128 stands for zero in the data rows.
Here are some points, each followed by its number:
[148 120 136 134 138 107  96  88 158 153 115  94 153 149 117 101 126 130 121 106 111 145] 0
[127 120 117 138 120 131 147 138 131 112 122 128 143 139 128 112 137 146 110 122 125 149] 1
[142 168 131 123 142 179 157  85  48 116 178 148  86 129 203 156  93 102 166 153  82  72] 2
[163 152 123 123 157 144 118  73  85 173 162 114  81 156 157 125 106 142 161 113  65  96] 3
[122 128 125 112  75 128 189 185 121  92 142 159 129  90 122 156 131 105 112 160 155 131] 4
[168 137 114 143 137 141 107  96 132 150 147 102 132 173 168  81 106 154 132  96  93 147] 5
[150 156 147 113 164 156 110  63  98 172 145 100 100 140 166 129  85 112 173 139  82  96] 6
[127 108 139 117 131  99 105 132 159 154 104 116 156 120 100 123 134 131 111 123 143 137] 7
[ 87 178 180 122 143 193 167  64  17  83 183 183 104  77 185 216  94  51 149 206 110  14] 8
[131 114 145 136 126 115 116 138 159 138 104 125 151 119  99 135 129 117 117 136 153 128] 9
[106 132 120 126  91 130 169 173 126  91 124 139 127 109 111 146 149 115 112 149 157 139] 10
[123 111  97  56 104 154 189 142  95 140 153 136  63  99 139 133 119 119 174 181 149 105] 11
[156 133 120 168 131 109 104 136 168 135 123 112 158 167 123  85 132 169 113  87 124 169] 12
[121 150 132 120 138 182 165 109  76 108 179 147  91 124 178 154 100 110 152 153  98  73] 13
[118 107 127 126 125 112 123 128 148 132 101 124 138 101 110 134 129 114 124 136 138 142] 14
[125 110 126 147 115 115 130 166 143 108 112 132 151 130 108 118 160 146 108 107 154 150] 15
[105 110 108 117 162 124 103 133 137 121 114 140 117 117 123 143 131 122 147 118 122 145] 16
[132 122 124 135 114 131 135 144 141 110 118 122 139 132 113 124 146 146 104 114 146 151] 17
[134 109 136 139 125  91 123 134 155 140 107 129 129 125  95 124 166 158 106 103 141 135] 18
[175 138 110 140 146 146 102  79 118 159 143 102 124 187 165  92 105 162 142  99  79 140] 19
[139 139 109 127 135 158 149 116 100 126 152 125 116 150 164 124 107 145 151 140 101 117] 20
[131 119 131 139 113 118 136 158 132 118 120 130 151 143 111 118 140 151  98 109 138 149] 21
[ 88 110 150 121 123  71  95 173 161 111  89 162 150  98  77 150 161 103 110 119 170 176] 22
[119 122 116 120 158 139  94 125 129 146 117 126 112 128 121 122 125 131 160 106 110 135] 23
[142 118 119 149 125 123 123 158 149 120 113 129 161 150 118 103 140 150  92 104 135 156] 24
[119 140 129 120 131 169 167 111  75 115 159 125  98 130 157 147 107 115 147 162 113  94] 25
[ 60 137 150 115 158 156 147 129  70  91 148 176  90  80 137 202 130  70 141 167 135  73] 26
[105 122 136 128 101  98  91 162 177 112 104 160 162  96  87 143 156 110  86 132 177 155] 27
[134 151 115 128 129 169 153 118  83 117 157 123  90 136 164 140 107 123 141 143 105 102] 28
New points follow, each followed by the numbers of its two nearest points above by angle, seen from the average point of the numbered points, smallest number first.
[127 112 130 125 137 117 105 120 148 139 105 117 149 119 110 115 137 126 127 123 134 146] 7 14
[132 123 124 134 136 129 105  93 140 150 117 103 148 135 127 122 119 122 157 128 114 122] 0 23
[139 137 112 126 130 152 138 110 102 120 154 115 108 154 166 122 102 135 150 138 108 120] 20 28
[124 130 133 135 148 112  71 131 170 149 107 124 164 135 100 127 140 146 106  99 137 145] 0 7
[104 111 120 131 140 101  95 159 158 132 104 148 129  97  86 141 171 114 121 105 146 160] 22 27
[144 127 123 134 146 124 101 106 147 159 110 108 141 142 124 109 120 127 150 119 120 126] 0 23
[133 133 114 132 125 157 138 109 101 121 155 132 105 160 168 120  98 138 153 129  99 121] 20 28
[131 105 123 122 137 119 131 123 136 135 119 124 108 132 117 134 147 156 130 115 119 112] 7 18
[133 115 137 141 128  96 118 134 143 153 108 124 133 133  97 108 169 155 120 102 135 133] 7 18
[137 129 128 125 136 132 115 102 135 149 114  98 137 135 115 121 119 129 143 126 125 130] 0 7
[167 119 117 155 157  98  72  87 168 184 100  95 153 166 109  85 108 153 129  83 102 155] 0 12
[118 138 146  89  45 109 198 204 114  79 163 179 112  73 124 167 133  76  93 182 192 129] 4 10
[148 133 127 143 142 107  88  90 150 171 114  93 140 145 120 109 127 147 143 104 115 142] 0 12
[130 114 143 132 126  88 115 149 146 134 102 133 129 113  75 130 179 147 100 115 143 132] 15 18
[136 122 129 134 144 115 104 106 150 158 110  96 149 134 119 108 120 140 137 119 117 141] 0 7
